One vector is turned by the same rotation once a tick. Each row is the vector after some number of ticks, and that number follows the row.
The counts run from 0 to 298.
[125 114 167 117  94 108 148 140  99 155  90 150 147  96 113  61 139 102
 101 123 112 114  87  92 109  91  98 135 121 151 144 126 111 110 139 116
 123 194 127 151 138 129] | 146
[102 119 124 115  54 115  97 129 102 122 150 128 145 118 138  81 124 128
 124 142 136 109  98 119 113 129  91  58 117 162 174 137 137  95 128  76
 146 135 160 127 117 152] | 86
[128 129 132  88 128 109 108 134 106 146 158 132 122 116 146  95 102 117
  89 158 113  82 143 113 116  64  93  93 113 164 171 134 130 100 111 107
 132 181 149 155 136 176] | 190
[111 135 149 117  79 121 108 155 103 144 128 153 126 100 141  70 100 147
 125 175 119 120 134  95 114  93  65 127 108 169 173 139 111 147 129 100
 134 144 143 131 110 162] | 199
[111 171 176 112 102 112 100 159 107 124 149 177 149 104 148  79  93 110
 125 142 131  95 141 112  78 132 119  85 137 128 149 132  94 120 136 149
 111 140 157 103 116 167] | 47
[ 96 119 144 128  86 110 129 127 105 132 113 153 171 108 141  45 106 104
 107 123 129  81 108 111 105 135 125  83 145 139 148 135 106 131 139 118
  96 184 153 106 126 117] | 153
[111 124 174 108 103 131 149 111  86 158 108 129 149 101 101  55 108 105
  92  93 142 106 112 106  69  99 127  91 131 154 126 121 133 119 131 116
 127 158 168 127 149 144] | 141
[ 92 164 171  95 110  83 123 150 112 177 118 148 129 110 136  83 120  87
 155 163 135  99 135 111  84  99  90 114 135 125 178 139 127 122 149 139
 124 153 153 136 134 145] | 51
[ 88 155 153 109  79  89 100 150 105 126 139 155 163 142 146 111 145  98
 125 157 142  93 103 111  80  99 122  81 127 147 168 133 138  70 132 133
 133 136 145 140 102 140] | 170
[111 144 150  82 136 109 101 128  91 122 136 164 137 109 144  96 104 109
  74 149 128  92 127 120  78  50 118 133 151 145 152 138 126 127  91 139
 120 182 138 109 133 142] | 185
[127 163 148 104 139 135 113 102 151 134 155 158 138 114 124  74 139 113
  77 139  91 108 122 104  85  78  89  99 161 137 142 133  96 127 126 138
 107 180 121 126 119 162] | 111
[124 168 168  65 102 117 127 111 109 124 145 129 144  90  91  89 116  91
 103 124 132 109 101 141  68  99 103  80 168 121 133 124 111 126 145 123
 123 153 143 129 144 164] | 247
[ 88 147 157  78  91  94  91 107 127 118 128 155 179 109 118  64 130 102
 111 140 141  98  91 131  95 104 127  99 143 123 128 135 104 115 153 146
 101 161 143 128  95 124] | 163
[121 148 155 114  80 145 122 136  97 100 142 147 169 127 117  89 124 106
  86 103 110 104 103 128  79  88 122  76 146 165 117  99  80  85 119 115
 126 159 124 119 121 154] | 25
[ 99 151 122 125  69  98 130 135  92 134 155 158 143 108 115  88 168 113
 108 129 135 123  85 124  89  76  91  92 121 157 150 123 142 108 132  94
 154 153 136 131  84 157] | 96
[120 124 176  70  81 110  65 126 107 137 120 128 154 117 119  92 133 116
 119 123 121 110  78 102 105  88 123  97  88 154 143 140 120  74 129 133
 142 145 145 136 107 140] | 286
[ 80 167 155  65 114 105  99 108 105 129 145 153 157 127 129 106 136  93
 114 128 129  91 106 146  69  71 126 101 154 123 147 130 131 111 114 135
 130 153 157 117 140 125] | 174
[116 117 141 109 129 113 102 123 111 141 154 141 114 111 131  74 107 128
  85 174 165  77 139  93  99  97 110  88 122 166 156 140 148 109 115 106
 130 168 164 134 131 174] | 192
[ 91 160 120 111 111 104 156 107 124 161 162 149 141 142 125  81 159 123
  76 135 101 109 134 135 100  61  96  99 131 144 143 122 121 108 136 115
 143 173 140 164 117 167] | 106
[136 151 138  97 112 114 133 118 123 152 167 122 158 123 142  96 119 110
  80 159 107 107 160 108  85  89  98 107 121 164 167 164 103 113 148 135
 135 170 129 158  93 184] | 117
[ 80 151 145 102  59 125 103 129 105 119 131 175 135 112 127  68 133 139
 119 147 101 135  84 134  92 109  63 104 157 144 151 117 117 131 126  97
 143 133 138 111 133 136] | 92
[140 171 177  97 101  99 144 160  94 123 127 163 128 103 122 109 138  92
 106 139 104 134 119 128  86  72  80 118 135 136 149 119 106  90 141 137
 148 154 119 159 138 177] | 252
[112 139 175  96  74 143 105 110 126 125 101 145 163 102 145  80 133 118
 124 146  76 131 115  97  85 119  68 107 134 158 164 153  85 131 150 125
 114 135 105 122 119 121] | 8
[103 158 145  74  83  77 100 146 112 133 137 147 166 124 135 119 154  82
 134 152 115 104  95 125 101  81  97 104 128 133 167 144 117  86 138 134
 130 159 126 146 102 136] | 168
[ 85 133 171 128  97 115 131 154  91 172 111 152 141 126 145 104 130 108
 134 138 127  97 120  65  90  61 104 122 107 167 180 137 124 102 108 117
 118 155 139 136 120 137] | 63
[109 137 150 101  97 144 119 102 111 155 112 162 152 110 145  80 156 116
 107 101  61 143  97 105  93  80  85 123 126 151 151 147 113 126 121 130
 132 164 121 122 125 123] | 218
[122 129 173 102 133 106 139 146 118 166 128 158 135 111 122  72 127 105
  82 121 125  91 147 100 103  83 115 105 103 145 139 126 121  88 150 142
 125 183 144 187 141 176] | 264
[ 96 138 166  91  74 136  79 127  76 127 113 155 161 114 156  91 116 110
 128 115  91 110  86 120  82  91 115 108 134 150 157 130 107 115  97 130
 131 139 147  83 134 107] | 290
[ 92 154 175  80 120 107 127 131  92 169 109 146 146 105 132 102 123  98
 140 128 116 106 109  91  89  41 104 144 113 142 163 142 115 136 118 133
 114 169 140 118 117 134] | 61
[114 125 141  97  88 113 123  90 124 143 130 118 162 141 130  82 155 118
  69 153  84 125 109 124 106  87  90 118 141 142 160 139 102 107 147 106
 135 185 132 159 131 126] | 230
[ 99 161 133 126  82 134 115 138 107 116 169 169 140 109 138  92 153 119
 108 102 112 115  98 112  84  99  99  50 137 153 145 120 120  96 109 109
 128 145 129 114 104 159] | 98
[112 138 172  85 138 124 114 137 129 147 114 156 156  95 139  58  93 114
 108 121 109  78 128  98 105  87 111 125 123 139 139 141  85 143 138 145
  89 184 130 128 127 146] | 269
[ 94 123 138 122 103 142 129  73 124 147 131 131 168 135 133  66 149 101
  85 129 114 101 108  96  69 111 118  76 162 153 148 142 128 126 119 106
 115 172 132 116 128 122] | 226
[112 113 165  78 108 107  90 123 120 151 123 132 156 117 143  63 113 100
 107 146 140  81 129  95  89 124 133 101  93 156 157 160 129  97 142 152
 128 158 152 141 110 147] | 276
[114 129 146 100  96 132 112  83 128 137 122 125 164 141 138  72 145 112
  80 155  59 128 108 118 108  96  78 105 156 143 157 138  90 111 141 112
 122 175 124 146 153 119] | 229
[150 147 190  84 102 147 114 142  99 137 108 123 136  82 133  98  99  82
 117 115  91 124 110 100  67  98  92 108 132 150 156 150 109 128 117 126
 123 146 123 102 145 155] | 133
[117 134 136 114 102 135 129  86 118 143 150 117 180 129 141  78 148 105
  74  94  88 108 108 109  98  86 120  65 120 165 146 145 116 104 119 114
 123 174 142 129 108 146] | 224
[108 140 161 105  94 139  86 125 108 134 133 161 122  81 154  64 112 127
 125 127 107 112 120  92  76 133  85  71 123 149 163 157 132 141 110 127
 128 132 145  96 118 157] | 205
[125 147 189 101  74 138 115 134 103 152 123 128 137 122 124  93  99 122
 120 177 109 133 148 103  65 109  79 118 125 161 171 132  92 105 155 120
 145 126 136 150 132 162] | 126
[113 117 167  88 132 124  93 116  98 144 131 145 146 121 160 100 129 111
  94 106 118 100 125  83 103  69 136  99  87 159 152 154 138  83 100 132
 127 166 160 144 132 150] | 66
[ 74 163 153  95  73 110 105 145 118 120 117 170 166 124 138  75 122 103
 149 156 118  94  96 119  92 109 101 109 154 136 161 121  89 124 136 126
  99 147 127 106 111 117] | 165
